Each row is where one point has got to under a steady rotation. How many steps took it there?
The counts run from 0 to 387.
[ -2 -16 -14   2  29  14 -28  23   6  14   9 -23  13 -24  20   0 -14  13
   1  -2  15  -3 -14  19   1  24   2   9  -7   5  -9   0]  144
[ 22  -9 -15   7  -9 -26   9 -20  13  -4 -24   6   2 -11  -2  13   8   1
 -29   3 -26   7  12  -3  15  -3  -2 -21 -12  26 -21  -5]  242
[  4  -2   6   0 -44 -24  31 -31   4  -1  -6   9 -11  18 -16   3  14  -3
 -13   2  -5  -8   7 -16  -6 -18  11  -3   2  10  17   8]  330
[-11  -9  32 -18 -29 -32  14 -41 -28 -13   0   1  -2  13  -9 -14   4   5
   4   6  -5  -3   2  -1 -18   9  -2  -2   2  -5   4  -7]  13
[  4  -9   9  -7   1   9 -36 -20 -11   6  18 -32  13 -23   9 -29  -4 -12
  26  11  17 -22   2  15  -3   6 -13   5   7 -12  -1  11]  74
[-11 -15  16 -21   7 -15 -14 -32 -39 -10   7 -12   8 -23   5 -21  -7 -14
  13  15  11 -10   3  11 -18  -1  -8 -14 -12 -18   6   3]  35
[ 12  10  -8  -5  21  -9   8  -5 -18 -11   7  10   5 -11  25  13   6 -21
  -8  14   8   3 -24  -7   2 -21  -1 -39 -19  -9  -6  30]  303
[  4   7 -19   9  -2   3  12  20  32  19  -5  12   5  14  17  34  14   6
 -25  -6   3  12 -13 -16  10  -8  26  -2 -11  24   1   4]  253
[ 21  10 -31   6   3   1   1  -5   4   5   5   9  11  -8  17  10   7 -18
 -21  15   3  -5  -9  -8   6 -37   8 -35 -23   9   5  26]  287
[  9 -24 -17   1  23   7 -30   4  -3  11  -5 -33  14 -32  18 -12 -11   3
   0   5  -1  -2  -3  17   7  14 -12   0 -11   9 -21  -2]  145
[ -6   8  -6   2   1   1  16  11   4  14  12  21  12  23  22  19   9  -8
 -21   7  16   4 -26 -21 -18 -21  21 -18 -19  -3  23  20]  317
[ 30   5   3   7  -8 -29   0 -22   7 -14  -6  -1 -10  -6  -5   6   5  -4
 -15   8 -17   6   2   8  33   6 -11 -17  -5  26 -36  -7]  226
[-31  -9  28 -10  -8   2  -1   3 -11   6   7  -9  12  16  -1  -4  -3  17
  -1 -12  22   3  -9  -5 -29  19  20  24   5  -9  23 -10]  47
[ -3  -7  31 -15 -19 -20  -3 -49 -31 -13   3 -13  -5 -11 -12 -23   2  -8
  18   6   6  -9  10  11 -10  14 -11   3   6  -8   3  -8]  44
[-18  -4  22  -8 -29 -20  29 -26 -17  -3  -7   7  -3  20  -4   3   8   8
  -9  -1   2  -2   6 -11 -33   0  18   4  -3   1  23  -7]  370
[-18  -6   5 -13  12  13  -3  -1 -17  12  15   3  14  -1  19  -3  -1  -8
   1  10  30  -9 -10  -9 -34 -12  12 -12  -4 -16  32  22]  381
[-21 -12  40 -12 -22 -14  12 -12 -15   2   5  -8  -1  23  -8  -9   3  20
   3  -9  19   2   0   0 -26  29  10  25   8  -4  15 -15]  46
[  4   0  -4   3   3  -7   9  32  24   8  -4  13   1  14  10  32   8  17
 -24  -9   3  22 -22  -8  21  16  19   6 -10  19  -7   0]  229
[-17  -3  26  -5   2  15 -16  10   2   9  21 -15  10  14   0  -5  -5  13
  15 -15  26   6 -13   0  -2  27   9  31  15  -9  10  -7]  87
[  8 -12  -1   7 -14 -13   6  11  27   8 -18  -7  -5   3  -4  13   6  22
 -21 -14 -14  11  10   7  15  26  12  12  -3  29 -20 -24]  188
[ 25  -8  10   4 -12 -31   4  -5   6 -10 -11  -1  -7  -5  -8  10   8  11
 -11  -5 -18  17   1   9  35  25  -4   1  -4  32 -38 -18]  195
[  3   8  11   5  -2  11 -18  26  26  14  15 -16   1  16   5   7   5  20
   3 -22  17   7 -12   1  24  35   3  32  14  15 -11  -7]  150
[ 19   4 -16   1  25  -6   2   9  -4  -4   5  16   3 -11  28  16  10 -13
 -14  12  11  10 -23  -6  10 -19   4 -33 -24   5 -11  23]  271
[ -8 -14  -7 -16   5 -14   1 -30 -29 -10  -1  -2  10 -17  13 -12   5 -18
  -7  21   8  -6  -4  -4 -27 -23   0 -30 -20  -9  11  20]  359
[-27 -15  19 -11   2  14  -6  14  -1  15  11 -16  17  16   4  -2  -5  22
   8 -13  25   5 -14   6 -15  28  11  36   1  -7  16 -13]  79
[ 14   7   2  -2   7  -3   2 -27 -20 -14  12   2   8  -7  11  -6   7 -31
   1  22  12  -4  -4  -2 -10 -34  -5 -33 -15 -15  10  30]  343
[ 10  -7 -27   7  24  15 -14  30  22  23   1 -11  11  -5  27  13   1   8
 -16  -5  10   8 -16   4  12  -1   9   2 -20  19 -13  12]  199
[ -1  21   7   2   4   4  13   9  -3   2  26   9   9  23  16   9  15 -14
   1   5  33   2 -24 -20  -3 -19  15 -13  -9 -11  20  35]  333
[ -2  -7  -2 -12 -11 -19  17 -41 -26  -5  -8   1   5  -5  -4 -12   3 -11
 -10  13  -1  -9  12   2 -25 -18  -1 -23 -10  -2  10   9]  360
[  3  -4 -16   8  17  12  -8  30  25  17  -3   2  12   3  19  29   4  15
 -20 -12   7  17 -21  -2   9  13  21  13  -9  21 -12   2]  198
[-15  15  28 -10  -7  -2  17   2 -10  -4  24  16   5  29   9   9   9  -2
   1   1  24   1 -24 -19 -10  -5  18  -3  -3 -16  29  20]  356
[ 14   7  10   5 -19 -32  22  -9  16 -14   1  20 -13  18  -2  22  10   0
 -21   3 -11  21  -8 -13  24   1   8  -7  -3  24 -12  -6]  259
[  6  14  -6  -5   3  11   0 -11 -10   6  19   2   8   3  25  -4   6 -29
  -2   9  24  -9 -11 -13 -11 -33   7 -21 -12 -14  19  33]  342
[  0 -11   3  -8  -8   0 -18 -37 -19   5   6 -29   6 -20  -3 -32  -6 -17
  18  12   7 -22  18  16 -19  -6  -6   5   1  -9   2   8]  51
[  4  13  21   6 -13 -15  30   9  10  -1   9  25  -1  29   3  28   9   2
 -16  -7   7  17 -24 -23   4  -5  19  -7  -1   5   8  12]  292
[  7   1 -21  12   0  20 -13  30  37  25   8  -7   6   6  15  15   3  15
 -11 -17   7   8 -10  -5  19  13  17  18  -6  23  -6   0]  190
[ 23  14 -17  12   8  14  -2  27  25  13  19   7   8  14  20  24  10   1
 -12   1  11   6 -19 -10  27  -7  10  -9 -11  16  -1  25]  246
[  2  -6 -10  18  -9   4   6  21  39  25  -1  -4   2  11   2  19   8  19
 -21 -17  -2  11  -1   6  11  20  11  25  -1  31  -5 -11]  189
[ -1  -1  23 -18  -8 -22   6 -41 -30 -14   6  -5  -2 -10  -7 -21   3 -13
  12  16   8  -8   4   6 -17  -8 -16 -21  -1 -16   6   7]  12
[ 13  18  -9   2  21  -1   2  23   5   4  14  19   3   9  27  26  11  -3
 -18   4  15  18 -29 -13  13 -15  11 -23 -15   9  -5  25]  270
[ -2 -20 -15  -4  18  17 -29   7  -5  19   6 -34  13 -30  15 -16 -11   6
   7   6  14  -3  -1  20  -8  16  -4   8  -4  -3  -8   5]  113
[ 11   7  11   0 -20 -33  23 -36 -14 -25  -8  20  -4   1   1   2  12 -16
 -11  18  -7   2   1  -9   1 -14  -9 -33  -4   9  -3   6]  313
[ -9   6  31  -6 -38 -10  16 -31  -8   0  12   8  -4  28 -17  -9  10   5
   4  -1  14  -6   0 -12 -14   3  10  15  14  -4  24   6]  386
[  2  22  12  -2 -19  -1  20  -5  10   9  15  16   1  36   8  17  17  -2
  -5  -1  18   4 -16 -28  -6 -13  20   0   1  -5  24  26]  332
[ 10   5  10  -7 -15 -31  10 -42 -28 -16   5   3  -6  -7  -4 -11   9 -24
   6  21   2  -8   2  -9  -4 -21 -11 -31  -1  -4   1  14]  344
[-11   6  37 -10 -31 -29  17 -38 -20 -15   3  -2  -3  11 -18 -11   8   2
   5   9   7  -6   0  -3  -6  -3  -4  -8   6  -7   9   1]  377
[ -6 -25  21  -7 -16 -23  -5 -20 -11  -4 -12 -23   1 -14 -10 -17  -1  12
   9   1  -1  -3   9  21 -10  31  -7  19   6  13 -18 -25]  100
[  9 -10  13   9 -22  -4  -6   9  29  15   2 -16  -8   8 -11   3  -1  20
   0 -20  -2   6   3   4  23  35   9  35  17  27 -10 -17]  149
[ -7 -11  32 -16 -23 -17 -13 -33 -19  -8   1 -26  -3 -13 -14 -21  -2   5
  15  -3  -2  -9   7  15  -3  26 -13  16  13  -4 -14 -16]  76
[  1 -10   1  11  -2  -1   3  23  22  10  -9  -1  -1  21   7  25   0  27
 -22 -11  -3  24 -14  -2  16  30  17  25  -5  32 -16 -17]  197
[-12   9   9  -2   1  17  -7   0  -7  15  29  -9   9  12  10 -11   5 -14
   9   4  30 -19 -13 -13 -23 -12  13  -1  -3 -25  26  29]  9
[-24 -16  27  -8 -22 -17   9 -22 -12   1  -4 -18   0  -1 -17 -15  -3  15
   5 -10   8   3  10  12 -21  27   6  27   8   4   6 -20]  69
[ -4 -17   8   4 -25   3  -6  -4  17  20  -2 -20   4  -1  -8  -7   1  26
  -3 -21  -2   1  14  13  -3  32   7  43  12  23  -7 -22]  125
[ -9  -3  16  -4  11  18 -23  19  10  14  24 -19   8   8   9   1   4  17
  17 -14  20  -1 -16   8   8  28   3  28  10  -6   0  -3]  119
[-17 -17  -7  -3  25  22 -31  22   4  19   7 -31  20 -13  19 -10 -11  10
   8  -8  20  -4 -11  14 -13  24   4  18  -7  -5   0   3]  112
[ -5 -18  21  -4  -9 -21  -6 -12   3 -10 -10 -19  -7  -6 -14  -6  -6  25
   4  -7  -8  12   7  17  12  42  -6  21   4  21 -20 -33]  132
[-25 -11  10 -11   3  12 -10   9  -8  23  17 -15  16   9  18 -14  -7   8
   4  -5  30 -10 -12  -7 -35  15  18  14   1 -14  28   9]  48
[ 15 -15   9  -3 -10 -12 -25 -23   1   0   0 -25  -2 -21 -13 -16  -2   6
   8  -4 -11  -4   9  21  25  23 -21  19  10  14 -29 -15]  139
[ 12 -20 -30  12  18  -4 -24   2   2   7  -5 -20   5 -41  13  -3  -7  -1
 -11   6  -8   6   1  22  17  14  -9  -1 -20  23 -22  -2]  177
[  8   5 -20  14   8  17  -2  27  35  23   5   5   9  10  24  26   7   9
 -21  -9   5   9 -13  -2  18   1  23   9  -5  22  -1  14]  222
[  1 -23  20 -11   6 -16 -15 -20 -21  -7   0 -29   5 -27  -4 -18  -4   3
  16   7   2  -4   7  28  -2  29 -20   7   1   4 -25 -15]  99
[ 19  -8  -8  -3  21 -10 -18   5   1  -5  -1  -8   5 -32  15   5  -4   0
   1  13  -1  10  -6  18  20  18 -14 -16 -13  15 -40  -1]  185
[ 13 -12 -17   3  12  21 -34   1   5  16   6 -31   8 -32  14 -13   0   1
   7   7   3  -6   6  14  15  11 -14   4  -3   5 -21   7]  137
[ 24  10   1  -3  -7 -33  14 -23 -11 -22  -4  20  -6 -12   0  12   6 -13
 -17  15 -12   6  -4  -4  16 -11  -8 -34 -18  13 -17  11]  281
[ -8  -5  -1  -6   4  18 -11 -22 -22  19  16 -21  13  -9  14 -23  -1 -17
  11  13  24 -24  -2  -3 -23 -13   2 -13  -6 -17  22  26]  18
[  4  17 -12   5  -2  15  10   2  14  18  15  18   7  28  11  16  17  -7
 -13   4  18  -5 -19 -24  -5 -26  20 -12  -4   2  24  31]  309
[-24   1  11  -9 -24  -1  27 -14   0   7   6   4   9  33   0   4  11   8
  -8  -8  15  -4  -5 -14 -34  -2  23   9   7  -6  37   4]  371
[  9  16  12   9  -8 -22  19   8  21  -2   3  22  -6  25   7  31  16  14
 -18  -7   0  25 -16 -15  22   9  16  -2 -10  24  -3  -1]  260
[ 11   3  -2  17 -34 -20  28  -7  14   0 -13  16  -8  22  -4  18  13   2
 -34  -8 -13  11   2 -16  -1 -12  17  -1  -6  30   0   7]  275
[ 22  15   4  10 -32 -19  20 -12  24  -2  -5  16 -10  17 -11  13  16   1
 -23  -2 -21   9   0 -18  24  -5   9  -4   4  21  -4   2]  267
[  3  -4  19 -12 -23 -12  -2 -49 -19 -10   3 -13  -3  -7  -8 -24   5 -18
   8  13  -1 -28  18   3 -13  -9 -10  -9   9 -10   5   8]  20
[ 16  -6  -2  13 -24 -10  -3  -7  36  14  -9  -8  -7   3  -5   6   6  19
 -13 -11 -17   3  13   3  27  29   2  23   8  32 -18 -14]  180
[-12   7  -1  -3 -17   4  19  -3   5  11  10  10   5  33   7  13   7   2
 -11  -2  20  -3 -10 -24 -21 -17  27   1  -4  -2  34  21]  340
[ -2  16  22  -4 -28 -20  30 -14   4 -10   0  27  -4  34  -7  18  20   4
 -12  -5   9  10 -13 -22  -1  -6  15  -2   4   2  16  10]  323
[-25 -16  20 -10 -24  -1   4  -7  -3  17   0 -21   3  14  -5  -8   2  20
   2 -17  18  -4   0   4 -31  28  12  33  12   8  21 -15]  70
[-21 -10  11  -9  23  20 -24   2 -21   5  17 -19  14  -9  19 -17 -10  -1
  18  -1  31  -8 -13   8 -20   8   9   3  -7 -20  15  13]  57
[ -2   0  29 -10 -38 -21   8 -42 -15  -8   7  -6 -10  10 -16 -19   9  -8
  13  10   8 -14   8   0 -13   5  -5   7  16  -4  12  -2]  21
[  9   7 -28  13   6   9  10  11   9  15  11  13  12   7  25  18   8 -11
 -23   5   8   0 -20 -12  -3 -28  14 -22 -16   5   8  29]  286
[ 19  -4 -32  12  11  -5   2  -9   3   3  -9   2  12 -18  16   7   2 -12
 -22  18  -7   3  -1  -3   3 -21   0 -36 -27  18  -9  19]  264
[ -8 -16  13  -8 -18 -15  -2 -39 -16   4 -10 -28   4 -11 -10 -27  -1  -1
   6   7   1 -14  18  11 -23   9  -5   8  -2  -2   0 -17]  60
[ 12 -21  -2   0  17 -12 -22  -8  -8   1 -10 -26   1 -37   5  -8  -3   4
  -5   8 -10   7  10  22  13  27 -14  -5  -6  14 -33 -18]  154
[ 30  14 -15   8  18   8 -10  16  13   7  16   2   9  -6  25  16   8 -11
 -10  10   3   7 -19  -2  23 -13  -6 -24 -17   9 -13  23]  247
[-10  -2  30  -4 -16  -2  -8   7   5  10  15  -8   4  15  -8  -5   9  16
  15 -14  21  -1  -5   5  -1  31   2  37  18   1   3 -15]  86
[-15  -1  21  -5 -26   2  21 -18   3  11   7   1   7  27  -9  -8   8   6
  -7  -9  17  -7   8 -13 -31  -2  18  22   4  -3  38   2]  7
[ -9 -13  12 -17  14 -12   3 -28 -34  -9   8  -5  11 -16  11 -14   0 -21
   4  24  14  -6  -3   0 -25 -10  -3 -27  -8 -18  10  14]  3
